Each row of this table is followed by its label. One hidden rule gives the labels. It looks at one to three of the table's principal directions, none of them among the few with the most spread.
[-1.2 -1.4 0.0 -2.2 -0.2 -0.6 0.3 1.2 -2.0 -0.8 -0.2 -0.5 0.1 -0.2 0.4
 0.5 0.7 1.7 1.7 0.7 -0.1 -0.2 -0.7 -1.0 1.0 -0.4 0.0 -1.4 1.9 -0.2
 -1.2 -1.8] e
[0.7 -0.4 -1.1 1.8 -1.0 1.8 -0.7 -0.5 1.6 0.4 -0.1 -0.5 1.4 -0.4 -0.8
 0.3 -0.3 -0.8 -1.6 -1.3 0.2 0.1 0.7 0.7 0.6 0.4 0.9 0.3 -0.7 1.7
 -0.3 0.7] d
[-0.3 -0.5 -0.8 1.6 0.4 0.6 -0.6 0.7 0.8 -0.2 0.8 -0.1 0.1 0.1 0.3
 0.6 -0.9 -0.3 1.1 -0.1 0.6 -0.1 0.2 0.7 -1.7 0.3 -0.6 0.6 -1.2 0.7
 -0.9 -1.5] g
[-1.2 -0.6 3.3 -1.1 0.2 -2.6 3.3 -1.4 0.3 -0.9 1.0 1.0 -2.6 1.2 2.9
 -0.2 0.6 -0.7 5.2 1.8 -0.1 0.8 -2.3 0.8 0.1 -0.7 -1.6 0.0 0.3 -2.1
 -1.1 -1.7] i
[0.5 1.6 0.7 -1.4 -0.6 0.1 -0.1 -0.7 -1.3 1.1 -1.3 -0.9 0.7 0.0 -1.1
 -1.5 0.7 0.1 -2.5 0.4 -0.5 -0.7 0.1 -0.7 2.1 -0.6 1.0 -0.6 1.8 -1.3
 1.4 2.9] i
[-1.0 0.0 2.7 -1.9 0.7 -2.0 2.1 -0.1 -1.2 -0.7 1.1 1.5 -1.1 0.6 3.1
 0.6 0.3 1.1 3.8 2.5 -1.1 0.7 -0.9 -0.5 0.6 -1.4 -0.5 -0.6 1.2 -2.6
 -0.1 -0.9] f
[-0.8 0.6 -0.2 0.5 -0.6 0.5 0.7 -0.2 -0.8 -0.9 -0.6 -1.7 -0.8 0.2 -0.5
 -0.7 -0.1 -1.9 0.8 0.6 -0.5 0.5 -0.5 1.2 -0.5 1.0 -0.5 -0.2 0.2 1.7
 -1.8 -1.7] f
[-0.7 -0.4 -2.6 -0.2 -1.3 0.8 -2.2 0.7 -1.4 -0.2 -1.8 -3.2 1.4 -0.7 -2.5
 -1.0 -0.2 -1.0 -1.4 -0.5 0.3 -0.5 0.8 0.5 -0.5 0.7 0.8 -1.0 0.9 2.9
 -2.1 -1.4] h
[0.3 0.8 2.4 -1.5 0.8 -2.3 1.5 -0.9 -1.2 -0.1 -0.2 1.0 -1.4 0.9 1.3
 -0.2 0.2 0.7 2.0 2.2 -0.3 0.3 -0.8 -0.8 1.1 -0.5 -0.5 0.0 0.7 -3.1
 1.1 0.3] d
[2.3 0.4 -0.8 2.4 0.8 0.4 -1.8 -0.6 1.8 0.6 -0.2 0.5 0.4 0.2 -1.0
 1.4 -1.5 -0.3 -1.3 -0.6 0.9 -0.1 1.1 0.1 -0.9 1.0 0.7 1.5 -2.6 -0.6
 1.2 0.8] d
[0.9 1.1 0.1 2.5 0.9 -0.1 -0.9 -0.5 1.3 0.1 -0.2 0.1 -0.8 0.5 -0.1
 0.4 -1.3 -1.9 -0.3 0.1 0.4 0.8 0.4 1.2 -1.7 0.6 0.2 1.2 -2.2 0.6
 0.3 -0.3] f
[-1.1 -0.5 1.5 -0.3 -0.1 -2.4 2.0 -0.7 0.5 -0.6 0.8 0.0 -2.4 1.0 1.4
 -1.1 -0.1 -0.7 4.1 1.1 0.4 -0.1 -1.2 1.1 -1.8 0.1 -2.5 0.6 -0.6 -1.4
 -1.0 -1.9] h
[-0.2 -0.6 1.5 -0.7 -0.3 0.0 1.6 -0.5 0.0 -0.5 0.6 1.3 0.0 -0.1 1.7
 1.0 0.8 0.5 1.0 0.4 -0.8 1.0 -0.7 -0.3 2.2 -0.8 0.8 -0.8 1.0 -0.2
 -0.1 0.2] h
[0.1 -0.1 0.4 -0.6 -0.1 -0.1 0.1 -0.2 -0.2 0.1 -0.2 0.1 0.2 -0.1 0.2
 0.3 0.3 0.2 -0.1 0.0 -0.3 0.0 -0.1 -0.3 0.8 -0.3 0.7 -0.3 0.5 -0.3
 0.1 0.5] h
[0.2 -0.7 -0.8 -0.1 0.9 -0.5 -1.9 1.4 -0.3 1.0 0.2 0.6 0.2 -0.2 -0.1
 1.2 -1.3 1.7 -0.5 -0.4 0.2 -1.5 1.0 -1.3 -1.4 -0.4 0.7 0.7 -0.5 -1.6
 0.6 0.2] h
[1.4 0.4 -0.7 1.5 1.1 0.1 -1.4 0.1 0.0 -0.5 -0.4 0.3 0.0 0.2 -0.9
 1.0 -0.6 -0.4 -0.6 -0.1 0.9 0.9 0.2 0.1 -0.5 1.3 0.7 0.0 -1.6 1.0
 0.2 -0.8] e
[-0.1 0.7 -0.8 0.5 0.7 0.3 -0.8 0.4 0.2 1.0 -0.4 -0.6 0.0 0.1 -1.4
 -1.6 0.0 -0.6 -1.8 -0.8 1.3 -0.9 -0.4 -0.1 -1.2 0.1 -1.0 0.9 -0.2 0.0
 0.8 0.7] g
[-0.4 0.4 0.4 0.4 0.0 -0.8 0.1 -0.3 -0.8 -0.6 -0.4 -0.9 -0.6 0.5 0.1
 -0.6 -0.4 -1.1 1.5 1.1 0.2 0.6 -0.4 0.9 -0.5 0.4 -0.3 -0.3 -0.1 0.5
 -1.1 -1.6] i
[0.1 -1.1 -1.9 -1.8 -1.7 0.5 -2.5 1.0 -1.8 1.1 -1.5 -1.7 2.7 -1.1 -2.2
 -0.7 0.3 2.2 -3.1 -1.2 0.2 -1.9 1.4 -1.5 2.0 -0.5 2.1 -1.6 2.2 0.3
 0.2 1.5] i
[2.0 0.3 -1.2 0.6 -0.7 0.9 -2.4 0.3 -1.3 -0.6 -1.9 -1.6 1.2 -0.3 -2.1
 1.9 -0.8 0.7 -1.8 0.3 -0.1 0.2 1.5 -0.4 2.0 1.5 2.7 -1.2 -0.2 0.6
 -0.1 0.1] h
[-1.7 0.4 -1.6 -2.1 -0.5 -0.1 -0.8 1.2 -2.3 0.0 -1.7 -2.9 0.5 -0.4 -1.9
 -2.5 0.9 -0.4 -0.8 0.4 0.6 -0.7 -0.4 -0.2 -0.6 -0.3 -1.2 -0.8 2.2 1.3
 -1.0 -1.0] i
[-1.0 -1.2 -0.7 0.0 0.4 -0.7 0.3 0.5 0.7 0.1 0.2 -0.5 -1.2 0.2 -0.2
 -0.4 -0.1 -0.4 1.6 -0.6 1.2 -0.9 -1.1 0.2 -2.2 0.2 -2.0 1.1 -0.6 0.0
 -1.1 -1.8] e
[0.9 0.9 -0.3 -0.3 -0.6 1.0 -0.8 0.0 -0.8 0.2 -1.5 -1.4 1.0 -0.2 -1.5
 0.0 0.4 0.2 -2.1 0.3 0.1 0.0 0.3 -0.4 2.1 0.2 1.0 -0.7 0.9 0.0
 0.7 1.4] i
[-0.1 -0.9 -0.1 -0.3 0.2 -0.4 0.2 -0.1 0.7 0.2 1.0 1.3 0.5 -0.2 0.6
 -0.4 0.4 0.9 0.1 -0.7 0.5 -0.1 -0.1 -0.4 -0.1 -0.4 -0.4 -0.1 -0.1 -0.1
 0.5 0.3] d
[-2.0 -0.6 1.4 0.0 0.6 -1.0 3.1 -0.2 0.1 -1.2 1.4 0.9 -3.0 0.7 2.1
 -0.3 0.2 -1.4 3.9 0.5 -0.5 0.6 -1.9 0.9 -1.9 0.2 -2.4 0.9 -0.3 0.3
 -1.8 -2.9] e
[-0.7 -1.2 0.7 0.8 0.4 -0.4 1.1 0.2 1.2 -0.7 1.7 1.6 -0.8 0.2 2.2
 1.2 -0.4 0.1 2.7 0.1 -0.2 0.8 -0.3 0.6 -1.2 -0.2 -0.7 0.4 -1.0 0.2
 -0.8 -1.8] f
[2.1 1.8 0.3 1.9 1.2 0.3 -0.9 -0.9 0.2 -1.3 -1.2 -0.2 -0.2 0.5 -1.3
 0.6 0.4 -1.9 -1.4 0.3 1.2 2.8 -0.5 1.1 1.0 1.6 1.0 -1.0 -1.6 2.1
 0.6 -0.3] i
[0.1 -1.4 -0.1 1.3 0.0 0.0 -0.2 1.1 0.3 -0.3 0.8 0.6 -0.5 0.4 0.8
 1.7 -1.3 1.6 1.8 0.1 0.6 -0.7 0.2 -0.2 -0.5 0.5 -0.4 0.4 -1.0 -0.8
 -0.3 -1.7] g
[-1.5 -0.6 1.0 0.4 -0.3 -0.6 1.3 -0.1 0.7 0.5 1.5 0.7 -0.9 0.3 1.9
 -0.7 -0.6 -0.3 1.9 -0.1 -0.6 -0.8 -0.3 0.6 -1.3 -0.9 -0.9 0.7 0.0 -0.7
 -0.7 -0.4] i
[-0.7 0.1 -0.1 -0.2 0.1 0.3 0.8 0.1 0.0 -0.1 0.5 0.3 -0.4 -0.1 0.3
 -0.5 0.3 -0.4 0.1 -0.3 -0.4 -0.1 -0.3 0.1 -0.7 0.0 -0.7 0.4 0.1 0.4
 -0.3 -0.2] f
[-0.7 0.6 1.3 -0.3 0.1 0.4 3.2 -1.2 0.9 -1.6 1.0 0.8 -1.2 0.2 1.5
 -0.3 1.7 -1.9 2.0 0.5 -0.8 2.2 -1.7 1.3 0.3 0.2 -1.6 -0.2 0.0 1.4
 -1.0 -0.9] f
[0.0 -2.2 -2.1 1.3 0.4 -0.1 -2.4 1.2 1.6 0.2 0.8 0.3 0.5 -0.5 -0.6
 0.9 -0.8 0.5 -0.3 -2.4 1.4 -0.7 0.7 0.3 -2.7 0.4 0.3 0.1 -1.9 1.6
 -0.9 -1.4] f
[0.5 -1.8 -1.8 -0.9 -1.1 1.1 -0.8 0.4 1.5 0.4 0.3 0.0 1.7 -1.0 -1.3
 0.2 1.2 1.6 -1.9 -2.5 0.7 -1.0 0.4 -0.7 0.6 0.0 0.1 -0.5 0.2 0.7
 0.3 1.4] f
[-1.1 -0.7 0.5 -1.2 0.7 -0.1 1.4 0.3 0.3 -0.2 0.8 1.3 -0.1 -0.3 1.0
 -0.6 1.6 0.2 0.3 -0.6 0.5 0.8 -1.6 -0.4 0.4 -1.0 -1.0 -0.4 1.0 0.8
 0.1 -0.1] d
[1.6 1.7 -0.6 -1.3 0.3 0.7 -1.5 -0.1 -1.3 0.5 -1.8 -0.8 1.4 -0.4 -2.2
 -0.3 0.9 0.5 -3.7 0.0 0.0 0.1 0.5 -1.2 2.1 0.2 1.5 -0.9 1.0 -0.3
 1.8 2.7] f
[-1.1 0.8 0.1 -0.6 1.2 0.0 0.1 0.9 -0.9 0.3 0.5 0.4 0.1 0.0 0.7
 -1.0 0.3 0.1 -0.1 0.6 0.0 0.2 -0.3 -0.4 -1.0 -1.0 -0.8 0.0 0.8 0.0
 0.4 -0.1] e
[0.7 -0.6 -1.1 -1.0 -0.6 0.4 -1.2 0.5 -0.6 -0.2 -1.0 -0.9 1.1 -0.6 -1.5
 0.5 0.6 1.1 -1.4 -0.6 0.4 -0.2 0.4 -0.7 1.4 0.4 1.0 -1.0 0.6 0.5
 0.1 0.4] f
[0.4 -0.9 1.2 -1.0 -0.2 -1.2 1.1 -0.1 0.2 0.2 0.8 1.0 -1.1 0.6 0.9
 1.0 -0.2 2.0 2.0 0.4 0.0 -1.4 -0.4 -0.9 0.4 -0.1 -0.7 0.5 -0.1 -3.4
 0.6 0.4] e
[-1.0 1.3 2.8 0.2 0.3 0.2 2.9 -0.2 -0.8 -0.4 1.6 1.6 -0.9 0.8 3.1
 0.2 -0.1 0.2 2.3 2.3 -1.7 0.9 -0.6 0.2 1.1 -1.0 -0.6 -0.1 0.9 -1.6
 0.4 0.0] g
[-0.2 -0.1 -0.4 1.8 0.2 0.8 0.0 0.5 0.9 -0.2 0.5 -0.3 -0.6 0.3 0.0
 0.4 -0.6 -0.7 0.6 -0.4 0.6 -0.1 -0.3 0.8 -1.2 0.6 -0.9 0.7 -1.1 0.7
 -0.6 -1.1] g
[0.5 1.3 -0.5 1.7 0.0 1.8 0.4 -0.5 0.8 -0.3 0.3 -0.1 0.3 0.0 -0.2
 0.1 -0.3 -1.5 -0.9 0.0 -0.7 0.8 0.5 0.9 -0.5 0.8 -0.2 0.6 -0.9 1.3
 -0.1 0.2] e
[-1.3 -0.5 -0.3 0.0 0.4 -1.0 0.0 0.5 -0.1 -0.5 0.3 -0.5 -0.8 0.2 0.5
 -0.6 -0.1 -0.9 1.8 0.2 0.5 0.3 -0.5 0.8 -2.2 -0.1 -1.0 -0.1 -0.3 1.0
 -1.4 -2.2] f
[-1.1 -1.0 0.0 1.7 -0.1 0.7 1.1 0.4 1.3 -0.2 2.1 1.0 -0.1 0.2 1.9
 0.4 -0.8 -0.2 2.0 -0.3 -0.3 0.1 0.0 1.0 -1.6 -0.2 -1.0 0.5 -0.9 0.8
 -1.2 -1.5] g
[1.1 0.9 0.3 0.6 -0.9 0.1 -0.7 -0.8 0.3 0.4 -0.9 -0.7 0.1 0.1 -0.6
 0.5 -0.8 -0.3 -1.2 0.3 -0.8 -0.3 1.2 0.3 0.8 0.2 1.4 0.3 -0.4 -0.8
 0.7 1.5] f
[-0.8 1.2 2.0 -2.1 0.8 -1.7 1.8 -0.3 -3.1 -2.0 -1.5 -1.1 -2.1 0.8 0.4
 -0.3 1.3 -1.1 2.7 2.8 -0.2 2.0 -2.3 0.2 1.5 0.4 -0.5 -1.6 1.7 0.1
 -1.2 -2.4] f
[0.2 -0.3 -0.4 1.2 -0.1 -0.5 -1.2 0.2 -0.3 0.7 0.1 -0.3 0.0 0.3 -0.2
 0.1 -1.7 0.1 0.3 0.0 0.1 -1.2 1.0 0.1 -1.3 0.3 0.6 0.6 -0.8 -0.7
 -0.4 -0.5] d
[0.2 0.3 -1.6 -0.2 -0.7 0.9 -1.5 0.5 -1.0 0.0 -0.9 -1.6 1.4 -0.5 -1.8
 -0.8 0.3 -0.1 -1.9 -0.5 0.2 -0.3 0.6 0.1 0.3 0.5 0.7 -1.1 0.6 1.5
 -0.4 0.2] i
[-0.3 1.6 -0.7 1.2 0.0 1.4 -0.2 0.4 0.0 0.8 0.1 -0.4 0.0 -0.1 -0.6
 -1.0 -0.7 -0.8 -2.0 -0.3 -0.6 -0.7 0.8 0.3 -1.2 0.1 -0.5 1.1 -0.3 0.4
 0.7 1.1] e
[-1.1 -1.3 0.8 -1.6 -1.4 0.1 1.8 0.5 -0.5 0.3 1.1 0.6 0.3 -0.1 1.4
 -0.2 0.5 2.3 1.4 0.2 -0.8 -1.3 -0.3 -0.9 1.6 -1.0 -0.7 -0.5 1.8 -1.8
 0.1 0.5] g
[1.9 0.0 -1.5 0.3 -1.3 0.5 -2.1 0.1 -1.2 -0.2 -2.0 -2.2 1.7 -0.1 -2.7
 0.3 -0.5 1.1 -1.3 0.6 0.9 -0.5 1.1 -0.4 2.0 1.4 1.1 -1.0 0.2 0.0
 0.2 0.0] g
[1.1 -0.4 -0.3 2.1 0.9 0.4 -1.3 -0.1 2.4 0.8 1.7 1.9 0.7 0.1 0.9
 1.5 -1.3 0.2 -0.3 -1.2 0.3 -0.2 1.1 0.3 -1.8 -0.2 0.8 1.0 -2.3 -0.7
 0.7 0.9] f
[0.7 0.5 1.1 -0.7 0.7 -0.1 0.3 0.0 -0.6 -0.2 0.1 1.1 0.6 0.1 0.9
 0.8 0.5 1.2 -0.1 1.0 -0.2 1.0 -0.1 -0.8 1.9 -0.6 0.8 -0.9 0.7 -1.0
 1.2 0.9] i
[1.0 -0.7 -0.5 -1.6 -0.7 -0.3 -0.1 -0.4 0.0 -0.5 -0.9 0.0 0.2 -0.6 -1.1
 0.6 1.1 1.1 -1.0 -0.6 -0.1 0.1 0.2 -0.9 1.6 0.5 0.6 -0.6 0.4 0.0
 0.6 0.9] h
[-0.6 0.2 0.4 -1.4 -1.4 0.3 1.3 -0.3 -0.6 -0.3 -0.3 -0.8 0.0 -0.2 0.3
 -0.3 0.6 0.2 0.5 0.7 -1.5 -0.2 0.2 0.0 1.2 -0.3 -0.2 -0.4 1.4 -0.5
 -0.4 0.5] f
[-2.7 -0.2 2.8 -2.1 0.7 -1.4 3.1 0.1 -0.9 -0.6 1.7 1.4 -1.4 0.4 4.0
 -0.1 0.9 0.0 4.2 2.0 -1.4 1.0 -1.7 0.2 -0.1 -2.2 -1.1 -0.6 1.9 -1.3
 -1.1 -1.4] f
[0.7 -0.3 -0.2 0.4 -0.4 -0.4 -1.7 0.2 -0.4 0.2 -1.0 -0.9 0.4 0.0 -0.6
 0.9 -0.9 0.4 -0.4 0.2 0.1 -0.3 0.8 0.0 0.6 0.1 1.7 -0.5 -0.2 -0.2
 -0.1 -0.1] f
[-0.2 -0.8 0.0 -1.8 -0.8 0.3 0.4 0.4 -0.6 0.3 0.0 0.4 0.8 -0.6 0.3
 0.5 0.5 2.1 -0.4 0.0 -0.8 -0.9 0.4 -1.4 1.7 -0.8 0.5 -0.4 1.5 -1.1
 0.5 1.1] e
[0.3 -1.1 -3.4 1.4 -0.3 0.4 -4.0 1.4 0.7 1.3 -1.3 -2.3 1.0 -0.6 -3.1
 -0.3 -1.5 -0.1 -2.6 -2.3 1.8 -2.2 1.5 0.0 -2.7 0.7 0.5 1.0 -1.3 1.3
 -0.6 -0.5] f
[-0.2 1.0 -0.6 1.2 -0.2 1.9 -0.3 0.1 0.5 0.0 -0.5 -0.9 0.4 -0.3 -0.9
 -0.7 0.6 -1.7 -2.5 -1.1 0.0 0.8 -0.2 1.0 0.3 0.2 0.4 -0.3 0.0 2.8
 -0.1 0.6] f
[-0.1 1.0 0.6 2.3 2.3 0.0 -0.4 0.6 1.6 0.7 1.7 2.2 -0.6 0.4 1.5
 0.1 -1.0 -0.7 -0.3 -0.3 0.6 0.7 0.1 0.5 -2.7 -0.8 -0.7 1.4 -2.0 -0.1
 1.4 0.3] h
Which label does each new row get?
[-0.2 -1.3 0.2 0.5 1.0 -0.4 -0.1 0.4 0.6 0.3 1.0 1.1 0.1 0.3 1.0
 0.7 -0.3 0.6 1.6 -0.2 1.2 -0.2 -0.8 -0.3 -0.7 -0.4 -0.3 0.3 -0.5 -0.6
 -0.3 -1.1] d
[-1.1 -0.9 -0.2 1.2 0.8 -0.6 -0.3 0.7 1.6 1.4 1.5 0.7 -0.6 0.4 1.3
 -0.1 -1.8 0.1 1.7 -0.3 0.6 -1.8 0.3 0.1 -3.4 -1.0 -1.5 2.3 -1.2 -1.9
 -0.1 -0.6] d
[0.6 2.1 -1.5 -0.3 -1.0 1.7 -0.8 -1.1 -0.9 -1.0 -2.2 -2.3 1.4 -0.9 -2.8
 -1.8 1.7 -2.8 -3.9 -0.5 -0.6 2.2 0.5 1.2 1.5 1.1 1.2 -1.7 0.8 4.5
 -0.4 0.9] f
[1.3 1.3 -0.9 -0.2 0.5 0.6 -1.3 0.1 -1.8 -0.9 -1.6 -1.0 0.8 -0.2 -1.8
 0.4 0.4 -0.4 -1.7 0.8 0.1 1.3 0.3 -0.3 1.3 1.2 1.2 -1.2 0.2 1.4
 0.1 -0.2] e
[-1.6 -1.1 0.5 -1.0 -0.3 -0.4 2.6 0.2 -0.2 -0.9 1.3 0.5 -1.5 0.3 1.4
 -0.1 0.5 0.3 3.3 0.4 -0.5 -0.4 -1.3 0.0 -0.8 0.2 -2.2 0.3 0.5 -0.5
 -1.5 -2.0] e
[-0.2 -0.8 0.2 -0.7 -1.0 -0.4 0.3 -0.5 0.3 -0.6 0.2 -0.2 0.1 -0.3 0.2
 -0.1 0.8 0.0 0.4 -0.6 -0.4 0.4 0.0 0.6 0.6 0.0 0.5 -1.1 0.2 0.8
 -0.7 -0.1] f
[-1.1 -0.5 -0.8 -0.1 0.0 -0.5 -0.6 0.1 0.2 0.6 -0.2 -0.8 -0.3 -0.2 -0.3
 -1.0 -0.3 -1.1 0.2 -0.7 0.2 -0.7 -0.1 0.4 -1.9 -0.4 -0.4 0.7 0.0 0.7
 -1.1 -0.8] h
[-0.8 0.1 0.6 -0.9 -0.3 -0.7 1.5 -0.8 -0.3 -1.1 -0.2 -0.3 -1.0 0.1 0.4
 -0.8 1.1 -1.3 1.4 0.5 -0.4 1.2 -1.0 0.8 0.1 0.2 -0.7 -0.7 0.5 1.3
 -1.1 -1.2] f
[0.6 1.9 -0.4 1.6 -0.1 1.0 -0.2 -0.6 -0.8 -0.6 -1.1 -1.4 0.4 0.3 -1.3
 -1.2 -0.2 -2.0 -1.1 1.0 0.2 1.3 0.1 1.1 0.4 1.1 -0.1 -0.2 -0.3 1.9
 -0.2 -0.4] g
[-1.3 -0.2 -0.4 0.2 1.3 0.5 0.2 0.8 0.1 0.0 0.6 0.3 0.1 0.0 0.7
 -0.3 0.3 -0.8 0.6 -0.2 0.8 0.5 -1.2 0.1 -1.3 -0.6 -1.0 0.3 0.2 1.2
 -0.9 -1.4] d
[0.1 -0.9 0.9 -2.7 0.0 -1.4 -0.2 0.5 -1.2 0.1 -0.4 0.3 0.3 -0.1 0.4
 0.9 0.7 2.4 0.7 0.6 0.0 -0.6 -0.3 -1.6 1.8 -0.9 0.8 -1.1 1.6 -2.4
 0.6 0.6] f
[0.3 0.4 2.0 -1.5 0.3 -1.5 0.6 -0.6 -1.8 -0.4 -1.1 0.0 -0.5 0.5 0.5
 0.1 0.6 0.3 0.9 1.6 0.0 0.9 -1.1 -0.5 2.6 -0.4 1.2 -1.4 1.4 -1.2
 0.3 0.0] i
[1.4 0.5 2.0 0.3 0.0 -0.6 0.0 0.0 -0.9 0.9 -0.1 1.2 -0.4 0.7 1.2
 2.2 -1.8 2.5 0.6 1.9 -1.2 -1.2 1.1 -1.5 2.0 -0.4 1.6 0.8 0.1 -4.4
 1.9 1.7] e
[0.6 1.9 0.3 -0.7 -0.2 0.4 0.5 -0.6 -1.7 -0.8 -1.7 -1.4 0.0 0.1 -1.3
 -0.8 0.9 -1.0 -1.2 1.3 -0.4 1.1 -0.4 0.0 2.0 0.7 0.2 -0.8 1.1 0.7
 0.3 0.4] e
[-1.9 0.3 0.2 -1.4 0.4 -0.4 1.5 0.1 -1.1 -1.3 -0.1 -1.0 -0.5 0.1 0.6
 -1.5 1.4 -1.6 2.1 1.2 0.2 1.4 -1.7 0.8 -0.6 -0.3 -1.7 -0.9 1.3 1.7
 -1.8 -2.3] d
[1.2 0.0 -0.1 3.5 1.1 -0.2 -0.8 0.2 1.0 -0.3 0.8 0.9 -1.3 0.9 0.4
 1.9 -2.5 -0.3 1.5 0.4 0.6 0.0 0.7 0.7 -2.3 1.6 -0.2 1.6 -3.1 -0.6
 -0.1 -1.8] e
[1.2 0.3 -1.0 0.5 0.0 -0.3 -1.0 -0.7 -0.5 -0.8 -0.9 -0.8 0.4 0.1 -1.5
 -0.2 -0.2 -0.8 -0.2 0.3 0.6 0.8 0.4 0.4 -0.2 1.5 0.3 -0.4 -0.8 1.2
 -0.5 -1.0] d
[1.0 -0.5 1.1 0.1 -1.0 0.0 -0.2 -0.5 0.6 0.8 0.1 1.0 0.3 -0.2 0.6
 1.4 -0.5 1.4 -1.0 -0.5 -1.1 -0.6 1.0 -0.6 2.1 -0.6 2.1 -0.1 0.1 -1.6
 1.2 2.2] f
[-0.1 -1.1 0.8 -0.9 -0.7 -0.9 0.7 -0.6 0.8 0.5 0.3 0.4 -0.2 0.1 0.5
 -0.1 0.3 0.9 0.9 -0.3 0.1 -0.9 -0.3 -0.3 0.6 -0.6 -0.1 0.2 0.3 -1.6
 0.2 0.8] i
[1.8 0.8 -0.9 2.3 -1.0 0.8 -1.5 -1.4 1.3 0.5 -0.6 -0.5 1.1 -0.1 -1.5
 -0.3 -1.1 -1.1 -2.3 -0.8 -0.1 0.0 1.8 1.0 0.1 1.1 1.3 0.5 -1.6 0.9
 0.6 1.5] i
[1.1 1.6 -0.2 1.1 0.9 0.5 -1.3 0.4 -0.3 0.9 -0.6 -0.4 0.2 0.5 -1.1
 -0.2 -0.8 0.0 -1.9 0.4 0.6 -0.5 0.5 -0.2 -0.3 0.3 0.2 0.6 -0.6 -1.1
 1.5 1.3] g
[1.4 1.9 -0.1 0.7 1.3 1.0 -1.4 -0.3 -0.6 -0.1 -1.1 0.3 0.9 -0.3 -0.9
 0.6 0.3 -1.2 -3.2 0.0 -0.2 1.8 0.3 -0.1 1.2 0.3 2.2 -0.6 -0.2 1.6
 1.1 1.3] h
[-1.8 -0.8 1.2 -0.5 0.7 -1.4 1.5 0.4 0.0 -0.1 1.5 0.8 -1.3 0.6 2.2
 -0.5 0.0 0.0 3.2 0.6 0.2 -0.3 -1.3 0.3 -1.6 -1.0 -1.6 0.2 0.2 -1.1
 -1.0 -1.6] i
[0.2 -1.1 0.1 -1.4 0.3 -0.6 -0.4 0.0 0.7 1.0 0.5 1.5 0.9 -0.6 0.5
 0.4 0.6 1.6 -0.9 -1.1 0.2 -0.6 0.1 -1.3 0.7 -1.2 0.7 0.0 0.5 -1.2
 1.1 1.7] h
[1.1 1.0 -0.6 0.9 0.2 0.3 -1.3 -0.3 0.0 0.0 -1.5 -1.1 0.0 0.1 -1.8
 -0.1 -0.1 -1.2 -1.9 -0.2 0.7 0.5 0.2 0.4 0.2 0.9 0.7 0.0 -0.7 1.0
 0.4 0.4] f
[-1.0 -0.3 0.1 -0.7 -0.7 -0.6 1.1 -0.8 -0.3 -0.8 -0.5 -0.8 -0.6 -0.1 -0.2
 -1.3 0.9 -1.6 0.8 -0.1 -0.1 0.8 -0.9 0.8 0.1 0.3 -0.5 -0.5 0.6 1.9
 -1.4 -1.3] h
[-1.5 0.1 -0.3 0.1 -0.2 1.1 0.7 0.6 0.6 0.0 1.2 0.2 0.2 -0.4 1.1
 -0.4 0.2 -0.5 0.2 -0.3 -0.9 0.0 0.2 0.6 -1.2 -0.7 -0.8 0.2 0.3 1.0
 -0.6 -0.1] f
[0.0 1.2 1.8 -0.9 0.8 -1.4 0.7 -0.4 -1.0 0.4 -0.3 0.4 -0.8 0.7 0.7
 -0.8 0.2 0.1 0.5 1.4 0.0 0.1 -0.7 -0.4 0.7 -0.8 -0.2 -0.1 0.8 -2.1
 1.1 0.9] i
[-3.0 -2.9 1.4 -1.0 -0.2 -0.1 3.7 0.8 2.0 0.1 3.9 2.7 -0.6 0.0 4.5
 0.4 0.6 1.7 4.8 -0.2 -0.5 -0.9 -1.5 -0.2 -1.2 -2.2 -2.9 0.9 0.8 -1.7
 -1.2 -1.3] g
[-0.1 -0.9 -1.3 1.3 -0.9 0.9 -0.8 0.0 0.9 -0.1 0.1 -0.4 0.9 -0.6 -0.6
 -0.2 -0.2 -0.6 -1.0 -1.5 0.2 0.2 0.6 0.9 -0.3 0.4 0.6 -0.3 -0.6 2.6
 -0.8 -0.6] i
